Each row is where one point has got to under a steady rotation. How many steps took it there?
The counts run from 0 to 835.
[126, 134, 143, 133, 127, 137, 90, 119, 158, 144, 134, 123, 100, 126, 122, 145, 127, 145, 91, 102, 145, 115, 82, 151, 89, 134, 77, 98, 105, 123, 129, 103, 164, 131, 142, 102, 123, 130, 115, 124, 106, 115, 112, 120, 129, 116, 112, 116, 133, 155, 146, 100, 141, 103, 137, 119, 137, 114, 120, 72, 90, 142, 139, 171]  620
[120, 149, 138, 157, 133, 101, 128, 136, 136, 108, 154, 114, 122, 136, 148, 136, 132, 152, 139, 100, 157, 131, 137, 108, 144, 120, 129, 104, 132, 155, 118, 163, 140, 101, 121, 105, 97, 131, 94, 120, 147, 99, 139, 87, 108, 102, 146, 153, 101, 123, 157, 100, 108, 110, 128, 105, 114, 162, 157, 153, 91, 150, 82, 168]  297
[122, 174, 141, 143, 164, 115, 100, 127, 162, 104, 136, 155, 142, 133, 159, 149, 121, 111, 133, 136, 158, 128, 77, 158, 119, 148, 121, 110, 137, 130, 178, 138, 142, 85, 102, 137, 89, 122, 120, 147, 120, 118, 127, 86, 126, 139, 110, 111, 119, 117, 143, 120, 112, 133, 137, 167, 105, 134, 152, 158, 121, 138, 125, 135]  368
[127, 154, 135, 145, 165, 98, 123, 114, 136, 115, 132, 124, 153, 135, 118, 133, 130, 134, 139, 103, 156, 162, 75, 122, 103, 141, 131, 105, 146, 144, 139, 116, 148, 107, 108, 109, 75, 145, 99, 154, 143, 100, 122, 72, 100, 127, 121, 146, 99, 115, 153, 103, 117, 126, 137, 131, 104, 134, 168, 142, 135, 140, 103, 136]  565
[127, 155, 134, 114, 154, 113, 102, 159, 130, 128, 127, 117, 108, 132, 146, 112, 140, 134, 78, 107, 140, 102, 74, 155, 130, 159, 97, 118, 110, 128, 170, 120, 146, 112, 139, 116, 98, 126, 111, 100, 121, 75, 112, 117, 125, 140, 111, 128, 115, 142, 142, 119, 138, 127, 115, 141, 163, 141, 108, 95, 103, 132, 136, 179]  684
[145, 155, 127, 135, 148, 103, 89, 121, 116, 96, 160, 163, 100, 144, 180, 119, 134, 144, 114, 120, 157, 129, 115, 137, 142, 131, 105, 119, 100, 130, 149, 161, 159, 77, 116, 105, 127, 124, 71, 130, 128, 125, 155, 117, 109, 146, 110, 119, 120, 110, 127, 129, 121, 117, 148, 141, 115, 163, 155, 144, 127, 133, 130, 168]  603
[156, 143, 127, 140, 141, 87, 92, 132, 126, 100, 113, 132, 97, 101, 158, 160, 123, 146, 111, 118, 138, 136, 84, 142, 117, 120, 110, 131, 100, 138, 146, 132, 158, 96, 116, 102, 120, 149, 110, 142, 132, 148, 160, 113, 110, 141, 137, 120, 125, 160, 156, 116, 118, 74, 115, 137, 149, 165, 125, 123, 133, 177, 122, 133]  403
[128, 158, 144, 146, 151, 108, 128, 124, 152, 103, 142, 103, 116, 119, 115, 144, 118, 127, 105, 102, 127, 149, 74, 126, 103, 132, 116, 120, 116, 136, 148, 118, 134, 127, 143, 147, 78, 119, 103, 135, 118, 135, 102, 72, 113, 105, 104, 132, 118, 172, 155, 120, 110, 108, 112, 128, 126, 141, 129, 109, 79, 161, 105, 150]  292
[131, 131, 114, 155, 118, 114, 127, 122, 170, 131, 163, 119, 122, 131, 139, 111, 132, 156, 106, 97, 120, 107, 93, 127, 75, 177, 121, 99, 116, 128, 124, 122, 150, 114, 132, 112, 132, 132, 112, 119, 139, 146, 141, 100, 128, 92, 134, 145, 109, 134, 130, 100, 142, 119, 129, 72, 124, 132, 164, 146, 115, 142, 93, 165]  662
[105, 139, 155, 143, 156, 113, 121, 111, 144, 130, 153, 132, 127, 124, 137, 152, 144, 141, 109, 109, 140, 119, 132, 159, 81, 148, 107, 106, 155, 159, 133, 90, 120, 118, 84, 112, 129, 105, 101, 149, 150, 136, 144, 108, 124, 109, 107, 82, 101, 116, 120, 75, 148, 116, 133, 110, 118, 112, 146, 131, 106, 139, 105, 163]  520
[130, 134, 149, 128, 133, 122, 101, 115, 100, 107, 175, 119, 102, 137, 155, 105, 133, 161, 87, 121, 135, 139, 142, 131, 117, 143, 99, 126, 120, 164, 124, 124, 126, 118, 118, 107, 132, 112, 76, 122, 128, 128, 132, 117, 123, 104, 105, 105, 110, 140, 132, 101, 115, 117, 122, 124, 139, 137, 129, 107, 81, 140, 104, 200]  253
[162, 153, 126, 169, 160, 107, 113, 123, 121, 109, 117, 132, 135, 127, 148, 134, 134, 137, 107, 109, 125, 108, 77, 159, 127, 115, 95, 118, 132, 123, 158, 153, 157, 105, 120, 92, 122, 116, 131, 130, 146, 141, 127, 114, 132, 161, 107, 98, 104, 138, 112, 97, 124, 95, 109, 122, 106, 169, 156, 159, 120, 151, 112, 136]  672
[140, 183, 109, 147, 146, 124, 90, 132, 162, 125, 138, 122, 103, 127, 163, 138, 123, 120, 124, 128, 140, 99, 101, 165, 103, 134, 100, 118, 136, 104, 160, 164, 167, 112, 120, 111, 126, 124, 155, 136, 143, 125, 168, 122, 117, 159, 108, 98, 95, 125, 113, 122, 132, 118, 155, 118, 108, 174, 156, 143, 142, 138, 115, 123]  38
[109, 167, 120, 126, 115, 112, 123, 132, 137, 109, 150, 91, 97, 137, 131, 113, 141, 134, 96, 102, 147, 124, 135, 136, 85, 187, 116, 106, 126, 147, 150, 105, 130, 141, 136, 118, 117, 114, 94, 105, 143, 122, 114, 83, 134, 87, 125, 125, 113, 123, 147, 102, 124, 122, 129, 116, 147, 125, 140, 154, 88, 142, 116, 181]  727
[134, 165, 125, 157, 158, 79, 115, 146, 139, 95, 135, 119, 129, 130, 169, 148, 120, 126, 130, 127, 139, 106, 113, 141, 141, 125, 131, 111, 146, 144, 134, 154, 150, 105, 102, 120, 118, 116, 129, 144, 144, 127, 169, 95, 105, 145, 141, 110, 87, 129, 119, 104, 104, 109, 127, 107, 119, 175, 148, 178, 126, 144, 97, 135]  168
[135, 106, 121, 162, 151, 101, 104, 127, 135, 97, 121, 148, 154, 111, 146, 115, 155, 127, 145, 105, 133, 150, 73, 144, 122, 125, 105, 93, 104, 123, 126, 141, 170, 127, 144, 118, 104, 168, 137, 98, 125, 141, 131, 126, 99, 158, 116, 129, 122, 129, 150, 101, 110, 110, 117, 121, 98, 166, 147, 140, 119, 157, 107, 153]  198
[124, 132, 107, 132, 124, 102, 89, 148, 156, 146, 150, 104, 112, 98, 164, 113, 132, 149, 100, 116, 124, 130, 76, 141, 122, 156, 95, 118, 109, 140, 140, 114, 149, 144, 141, 123, 114, 157, 138, 113, 129, 129, 138, 108, 116, 148, 113, 117, 89, 183, 120, 118, 142, 121, 123, 111, 140, 158, 113, 100, 120, 158, 114, 164]  118
[143, 132, 135, 131, 146, 116, 128, 93, 104, 84, 144, 151, 132, 148, 130, 100, 151, 122, 97, 108, 129, 149, 108, 133, 80, 175, 127, 102, 109, 141, 170, 118, 145, 111, 141, 114, 121, 127, 79, 112, 129, 146, 119, 139, 109, 105, 122, 137, 121, 108, 153, 114, 114, 134, 111, 117, 131, 147, 164, 151, 98, 125, 105, 178]  331
[137, 155, 130, 143, 134, 110, 113, 129, 153, 136, 170, 102, 137, 118, 145, 112, 126, 143, 131, 112, 114, 111, 113, 161, 101, 155, 89, 115, 139, 125, 134, 144, 155, 151, 140, 111, 110, 126, 151, 125, 145, 92, 129, 112, 134, 159, 106, 93, 85, 146, 96, 125, 119, 135, 120, 91, 104, 157, 148, 115, 91, 143, 89, 162]  387
[123, 124, 155, 126, 180, 82, 153, 155, 116, 119, 119, 120, 150, 128, 136, 121, 154, 128, 101, 85, 144, 119, 88, 149, 123, 129, 117, 112, 122, 142, 150, 122, 140, 131, 134, 134, 100, 143, 116, 112, 133, 101, 123, 121, 78, 124, 125, 124, 92, 136, 137, 87, 131, 117, 119, 97, 149, 148, 113, 109, 109, 139, 112, 172]  485
[110, 122, 139, 139, 158, 72, 137, 150, 126, 85, 124, 134, 136, 134, 149, 139, 160, 121, 128, 108, 137, 148, 89, 143, 128, 148, 142, 88, 101, 136, 153, 132, 149, 111, 123, 117, 107, 137, 110, 111, 135, 116, 143, 104, 72, 128, 147, 148, 116, 119, 170, 113, 92, 113, 99, 113, 118, 156, 132, 148, 113, 153, 114, 144]  833
[94, 117, 138, 119, 127, 151, 90, 134, 151, 141, 139, 142, 142, 133, 139, 130, 129, 120, 108, 141, 151, 136, 107, 146, 113, 150, 101, 86, 140, 158, 162, 103, 128, 138, 140, 82, 123, 131, 133, 95, 102, 100, 110, 130, 114, 136, 144, 111, 102, 136, 162, 90, 102, 141, 137, 133, 120, 152, 124, 95, 111, 130, 125, 177]  349
[93, 105, 136, 141, 166, 111, 123, 135, 129, 109, 166, 107, 119, 147, 147, 119, 149, 147, 87, 127, 124, 132, 110, 146, 109, 141, 132, 89, 134, 157, 131, 113, 126, 125, 93, 137, 146, 110, 99, 88, 128, 162, 161, 102, 83, 99, 108, 112, 113, 123, 144, 86, 110, 130, 140, 105, 116, 126, 122, 129, 107, 131, 119, 173]  789
[142, 146, 101, 133, 117, 101, 88, 125, 130, 118, 140, 130, 109, 121, 154, 113, 128, 151, 121, 100, 153, 151, 125, 103, 122, 146, 118, 112, 112, 159, 139, 138, 153, 117, 144, 86, 115, 173, 93, 125, 135, 121, 133, 113, 121, 132, 157, 148, 92, 138, 138, 120, 124, 119, 141, 122, 145, 173, 162, 144, 125, 142, 91, 169]  535
[135, 145, 97, 156, 113, 108, 85, 126, 174, 125, 140, 137, 113, 107, 141, 147, 152, 132, 123, 91, 122, 120, 67, 146, 115, 155, 108, 97, 102, 127, 172, 120, 163, 129, 145, 125, 117, 153, 129, 137, 136, 143, 135, 109, 121, 156, 135, 156, 109, 151, 147, 138, 141, 98, 105, 116, 128, 158, 152, 148, 111, 150, 103, 130]  467
[113, 149, 164, 136, 116, 128, 124, 130, 145, 126, 167, 141, 111, 133, 169, 142, 108, 134, 107, 133, 153, 142, 120, 109, 132, 139, 104, 117, 95, 125, 131, 164, 153, 96, 140, 107, 116, 111, 101, 118, 122, 98, 117, 93, 111, 93, 141, 114, 117, 142, 155, 124, 101, 125, 117, 120, 102, 158, 128, 98, 86, 147, 120, 183]  493
[137, 137, 137, 148, 164, 141, 100, 120, 148, 122, 159, 133, 127, 138, 132, 150, 104, 147, 84, 124, 133, 119, 99, 105, 130, 97, 128, 93, 143, 172, 148, 122, 137, 110, 111, 107, 126, 124, 94, 132, 94, 152, 140, 121, 104, 103, 138, 149, 95, 152, 149, 97, 112, 115, 153, 111, 133, 171, 149, 118, 109, 119, 92, 154]  710
[142, 141, 151, 145, 150, 140, 86, 120, 138, 129, 124, 161, 147, 145, 136, 136, 127, 137, 108, 120, 139, 89, 81, 169, 122, 143, 93, 95, 147, 133, 147, 112, 149, 84, 109, 75, 123, 109, 109, 128, 120, 98, 128, 146, 138, 160, 116, 114, 112, 107, 133, 84, 140, 113, 126, 130, 130, 127, 142, 126, 119, 116, 108, 163]  476
[150, 152, 121, 148, 118, 110, 116, 124, 142, 125, 121, 113, 105, 111, 141, 128, 143, 158, 111, 83, 139, 129, 101, 126, 79, 149, 115, 129, 104, 129, 154, 147, 148, 102, 130, 111, 118, 154, 117, 123, 166, 139, 132, 97, 126, 89, 133, 141, 116, 155, 149, 102, 141, 85, 111, 108, 136, 149, 159, 140, 104, 164, 98, 150]  532
[138, 167, 137, 135, 130, 123, 112, 127, 184, 120, 159, 104, 109, 133, 142, 121, 108, 140, 101, 119, 133, 127, 70, 132, 87, 172, 125, 118, 106, 102, 138, 146, 171, 107, 138, 142, 100, 139, 134, 126, 119, 112, 128, 71, 109, 94, 118, 135, 126, 154, 147, 139, 120, 133, 143, 128, 117, 122, 139, 112, 112, 144, 126, 153]  226
[131, 180, 131, 141, 166, 110, 118, 151, 148, 117, 114, 112, 101, 121, 146, 161, 123, 123, 89, 109, 147, 116, 65, 130, 120, 110, 139, 126, 132, 136, 175, 141, 138, 98, 113, 143, 109, 124, 125, 133, 127, 137, 150, 98, 94, 100, 125, 128, 107, 166, 154, 104, 125, 103, 133, 137, 147, 171, 117, 130, 126, 151, 117, 121]  641
[161, 159, 114, 127, 148, 125, 117, 122, 141, 106, 125, 136, 86, 131, 128, 128, 136, 146, 111, 93, 136, 115, 80, 130, 98, 148, 95, 119, 97, 116, 168, 139, 160, 88, 147, 79, 104, 126, 75, 113, 115, 111, 107, 106, 137, 120, 124, 134, 142, 133, 155, 117, 143, 111, 137, 128, 142, 157, 150, 130, 138, 144, 121, 155]  335
[119, 146, 135, 144, 168, 111, 124, 148, 131, 93, 123, 121, 118, 142, 137, 140, 147, 122, 101, 114, 138, 96, 127, 132, 107, 131, 134, 93, 154, 164, 157, 126, 127, 120, 112, 111, 133, 101, 110, 92, 117, 157, 150, 122, 113, 97, 133, 117, 119, 131, 161, 66, 108, 119, 152, 116, 152, 166, 124, 168, 116, 139, 107, 156]  441
[143, 128, 139, 128, 150, 142, 97, 142, 139, 114, 137, 151, 121, 120, 161, 105, 151, 132, 112, 110, 143, 102, 116, 164, 106, 133, 95, 118, 109, 115, 165, 168, 166, 104, 147, 111, 122, 157, 156, 77, 112, 128, 144, 161, 119, 123, 103, 106, 126, 135, 147, 94, 143, 122, 146, 128, 128, 170, 146, 120, 113, 139, 103, 178]  811
[158, 154, 139, 123, 136, 113, 84, 127, 149, 110, 131, 153, 119, 100, 150, 152, 128, 127, 142, 107, 151, 119, 104, 140, 112, 126, 105, 121, 101, 138, 171, 144, 162, 104, 148, 105, 92, 166, 122, 134, 108, 101, 129, 137, 125, 142, 143, 137, 126, 147, 157, 143, 128, 101, 124, 146, 140, 164, 148, 103, 105, 149, 99, 157]  338
[125, 130, 132, 121, 165, 153, 99, 131, 131, 116, 153, 136, 108, 150, 164, 124, 139, 153, 82, 151, 141, 133, 110, 139, 103, 141, 131, 122, 139, 154, 195, 137, 126, 94, 92, 108, 148, 123, 106, 86, 118, 145, 144, 122, 114, 114, 110, 102, 118, 126, 145, 105, 114, 146, 146, 162, 122, 160, 147, 124, 129, 124, 127, 165]  175
[122, 133, 144, 132, 139, 86, 127, 142, 136, 94, 144, 99, 138, 141, 140, 109, 150, 147, 119, 106, 150, 119, 149, 155, 83, 171, 132, 105, 127, 159, 135, 125, 141, 132, 123, 139, 117, 149, 117, 98, 143, 106, 130, 100, 110, 101, 131, 126, 110, 109, 134, 98, 121, 126, 128, 110, 143, 114, 147, 147, 79, 130, 106, 195]  725
[117, 123, 157, 121, 159, 141, 108, 128, 133, 118, 125, 162, 135, 109, 136, 158, 143, 117, 116, 132, 125, 142, 82, 159, 100, 117, 98, 114, 127, 150, 187, 111, 124, 124, 120, 96, 119, 121, 133, 114, 109, 132, 116, 148, 122, 144, 113, 83, 121, 155, 157, 99, 111, 120, 109, 143, 116, 169, 128, 83, 108, 154, 115, 148]  480
[103, 122, 143, 142, 169, 111, 111, 130, 163, 124, 151, 105, 125, 114, 137, 155, 127, 141, 120, 151, 122, 155, 69, 163, 97, 125, 110, 103, 128, 132, 126, 114, 140, 138, 97, 123, 114, 118, 132, 126, 119, 132, 141, 77, 94, 141, 102, 89, 119, 142, 142, 111, 95, 131, 131, 115, 86, 140, 125, 88, 128, 154, 139, 123]  86
[108, 146, 151, 134, 162, 130, 122, 131, 139, 128, 140, 117, 128, 98, 134, 140, 140, 135, 120, 126, 141, 145, 98, 152, 88, 122, 115, 142, 145, 156, 154, 125, 115, 116, 96, 130, 96, 130, 140, 121, 133, 132, 131, 103, 128, 102, 87, 79, 117, 163, 146, 90, 138, 122, 130, 148, 112, 146, 120, 97, 100, 166, 104, 151]  719
[108, 156, 138, 118, 168, 116, 87, 129, 124, 113, 163, 107, 106, 156, 147, 148, 131, 137, 104, 129, 161, 117, 155, 140, 122, 118, 123, 95, 155, 169, 163, 133, 141, 130, 113, 124, 130, 121, 102, 131, 127, 102, 149, 119, 95, 137, 139, 121, 95, 105, 145, 122, 103, 129, 153, 127, 135, 145, 140, 136, 89, 107, 119, 167]  647
[122, 125, 136, 148, 181, 107, 85, 136, 147, 122, 177, 102, 116, 124, 145, 144, 140, 169, 124, 125, 121, 100, 97, 155, 148, 101, 122, 104, 140, 163, 133, 144, 135, 120, 94, 134, 117, 134, 126, 129, 134, 121, 166, 118, 97, 154, 108, 127, 100, 146, 128, 116, 123, 111, 128, 109, 114, 156, 135, 111, 95, 130, 86, 152]  515
[133, 174, 143, 139, 142, 142, 81, 128, 137, 105, 154, 118, 109, 149, 144, 144, 94, 124, 96, 155, 148, 115, 126, 142, 124, 108, 100, 94, 141, 138, 143, 147, 160, 134, 133, 98, 136, 97, 133, 112, 95, 118, 145, 130, 111, 135, 130, 99, 117, 136, 154, 119, 77, 121, 164, 122, 124, 166, 124, 115, 100, 129, 125, 153]  778
